(in the rows, 128 means zero)
Y: 3 groups of rows, each row roughly a mix of its group's hidden directions
Y (109 x 10)
[[156 110  91 148 151 103 151 156 118 123]
 [101 105 157  99 106  96 147 122 108 121]
 [175 125 143 144 127 167  96 129 118 137]
 [127 126 146 101 107 140 100 157 106 169]
 [144 134 159  93 149 121 159 149 158 139]
 [138 111 136 148 134 131 169 118  77 131]
 [ 96 113 100  93 123  92 108 132 147 124]
 [ 94 117 151 124  92  92 120 113 153 121]
 [135 103  83 139 125 137 124 165  96 122]
 [107 129 118 155 103 167 150 145 137  95]
 [115 109 126 167  95 105 132  95 145 109]
 [ 90 122 156 123  99 113 106  99 141 107]
 [144 161 119 134 147 171 144 124 166 131]
 [151 150 112  99 171 145 149 154 128 136]
 [139 103 146 130  97 124  84 125 100 103]
 [160  92 100 123 121 120 101 148 129  96]
 [129 143 151 124  94 144  74 113 127 132]
 [152 140 112 145 131 179  98 131 141 146]
 [123 127 105 132 104 143  82  94 134 101]
 [111 142 150 104 137  81 155 112 149 140]
 [105 143 116 125 148 177 132 141 120 166]
 [112 161 119 154 111 172 111 108 145 121]
 [137 110 104 105 147 103 107 177 127 130]
 [114 130 148  85 139  81 142 109 129 120]
 [102 135 111 117 163 143 160 146 126 166]
 [131 169 162 122 121 113 133  98 164 132]
 [120 129 145 122 117  76 172 131 119 114]
 [139 171 149 101 156 160 112 120 118 133]
 [103 120 137 104 125  91 158 109 147  96]
 [115 167 132 147 150 150 159 114 158 146]
 [ 95 153 145 132 101  98 124  94 148 116]
 [119  88 113 123 107  83 140 155 118 132]
 [101 168 149 137 138 133 164 120 143 156]
 [118 177 146 129 138 144 134  98 158 108]
 [165 133 120 141 153 112 169 112 150 107]
 [ 96 117 112 115 159 131 171 152 124 146]
 [163 114 174 121 135 101 140 132 101 139]
 [125 146 132  87 149  96 164 144 139 113]
 [ 93 170 143 143 120 115 152 106 152 136]
 [122 113 140 170  90 132  94 118 110 141]
 [134 153 145 123 132 166 113  91 146  96]
 [148  86 120 114 123  90 124 131 126  89]
 [158 122 120 155 131 177 113 132  97 130]
 [175 119 157 136 131 146 116 145  91 136]
 [134  78  96 159 104 116 124 120 138 130]
 [134 111 140 159 112 154 112 124  82 152]
 [141 124 130 120 130  66 149 131 153 112]
 [131  88 138 116 111  78 130 130 107 111]
 [ 98 127 103  82 135  88 126 124 138 128]
 [150 113 122 132 134 177 101 130  92 139]
 [118  80 118 137 102  84 122 137 123 121]
 [156 124 164 170 125 141 146 144 105 142]
 [115 170 109 137 144 171 103 120 138 140]
 [132 172 154 103 152 160 140 130 111 139]
 [144 157 151  91 156 150 123 114 109 107]
 [119 128 101 129 120 127  93 107 175 153]
 [131  80 111 154  91 106 135 123 125 139]
 [131  97 146 115 115  73 122 138 105 137]
 [116 120 158  87 123  84 138 111 133 111]
 [152 138 164 114 133 120 101 104 152 163]
 [150 165 122 139 174 143 121 153 111 122]
 [132 125 113 106 159 100 174 133 136 102]
 [108 149 118 167 128 162 122 131  94 103]
 [167 133 140 160 145 165 144 135 103 124]
 [126  84 114  99 115  96 123 159 122 140]
 [139 146 140  99 164 111 161 144 119 160]
 [127 124 154 118 134  87 164 113 158 148]
 [148  85 104 128 124  96 114 126 107  98]
 [135 161 131 133 138  78 147 108 150 148]
 [116 176 155 134 127 144 142 100 154 143]
 [111 162 174 124 107 126 117  95 134 140]
 [108 152 150 104 120 130 117 103 177 137]
 [132 106 126 134 116  89  94 143 107 165]
 [133 105 146 131 105 149  94 102  92 107]
 [114 133 141 108 126  68 146 120 153 124]
 [146 129 122 104 113 163 123 146 130 180]
 [117 168 164 127 132 148 133 108 127 167]
 [106 112 155 140  99 145  86 112 105 136]
 [125 140 162 111 100 146 103 102 154 101]
 [138 102  80 119 153 137 145 148 145 105]
 [124 163 136  87 164 122 148 136 144 108]
 [134 127 123 137 100 165  85 110 132  98]
 [105 129  93 117 121 154 148 124 160  91]
 [117 103 122 150 116 100 179 133 152 128]
 [101 144 147 145 104 113 103 100 158 103]
 [137 135 133 107 138  66 139 131 149 143]
 [153 135 113 125 141 176 117 148  94 110]
 [118 106 141 160  82 133 105 117 137 102]
 [117 162 156 162 115 151 111  95 128 121]
 [101 150 120 156 128 165 123 120 100 160]
 [116 133 162 145 101 159 107 106  99 147]
 [146 105  97 116 139  91 159 160 131 129]
 [142 163 119 128 172 159 152 115 137 113]
 [157 145 110 120 145 157 111 164 125 162]
 [132  77 106 128 112  96 120 155 117 137]
 [103 175 128 132 135 147 143 122 164 151]
 [122 119 138  95 141  86 152 157 104 118]
 [128 101 146 106 105  83  97 110 135 127]
 [140 169 133 152 130 173 120 104 133 147]
 [124 116 109 107 149 100 167 120 154  97]
 [ 96 161 109 136 149 154 156 112 147 147]
 [140 159 122 149 158 124 171 134 140 157]
 [127  87 135 106 115  83 113 141 108 114]
 [129 106 127 136 120  86 138 117 168 163]
 [167 110 126 129 147 116 145 158 101 161]
 [131 122 105 123 161 100 169 158 137 144]
 [ 88 133 140 105 118  94 158 118 155 117]
 [116 169 159 129 135 154 134  98 159 125]
 [136 119 137 117 144  95 182 138 141 149]]
one row of each group, then the others: which group is each in?
[109 134 137 104 132  81 156 120 163 119] | <75>
[147 162 138  99 168 157 137 118 114 117] | <80>
[127 172 157 144 121 163 102 119 118 144] | <109>

[132 114  83 118 127 123  81 133 136 155] | <80>
[153 125 120 109 142 138 134 170  96 163] | <109>
[147 140  94 111 168 143 149 133 160 119] | <109>
[128 128 153 140 136  97 176 129 147 158] | <80>
[122 128 110 164 105 170  96 129 126 110] | <80>
[122 107 124 120 128  76 167 132 126 105] | <109>
[148 130 125 153 124 169 102 138 102 162] | <109>
[141 108 119 108 134  71 134 157 140 127] | <75>
[161 103 116 134 120 162  91 121 106 107] | <75>
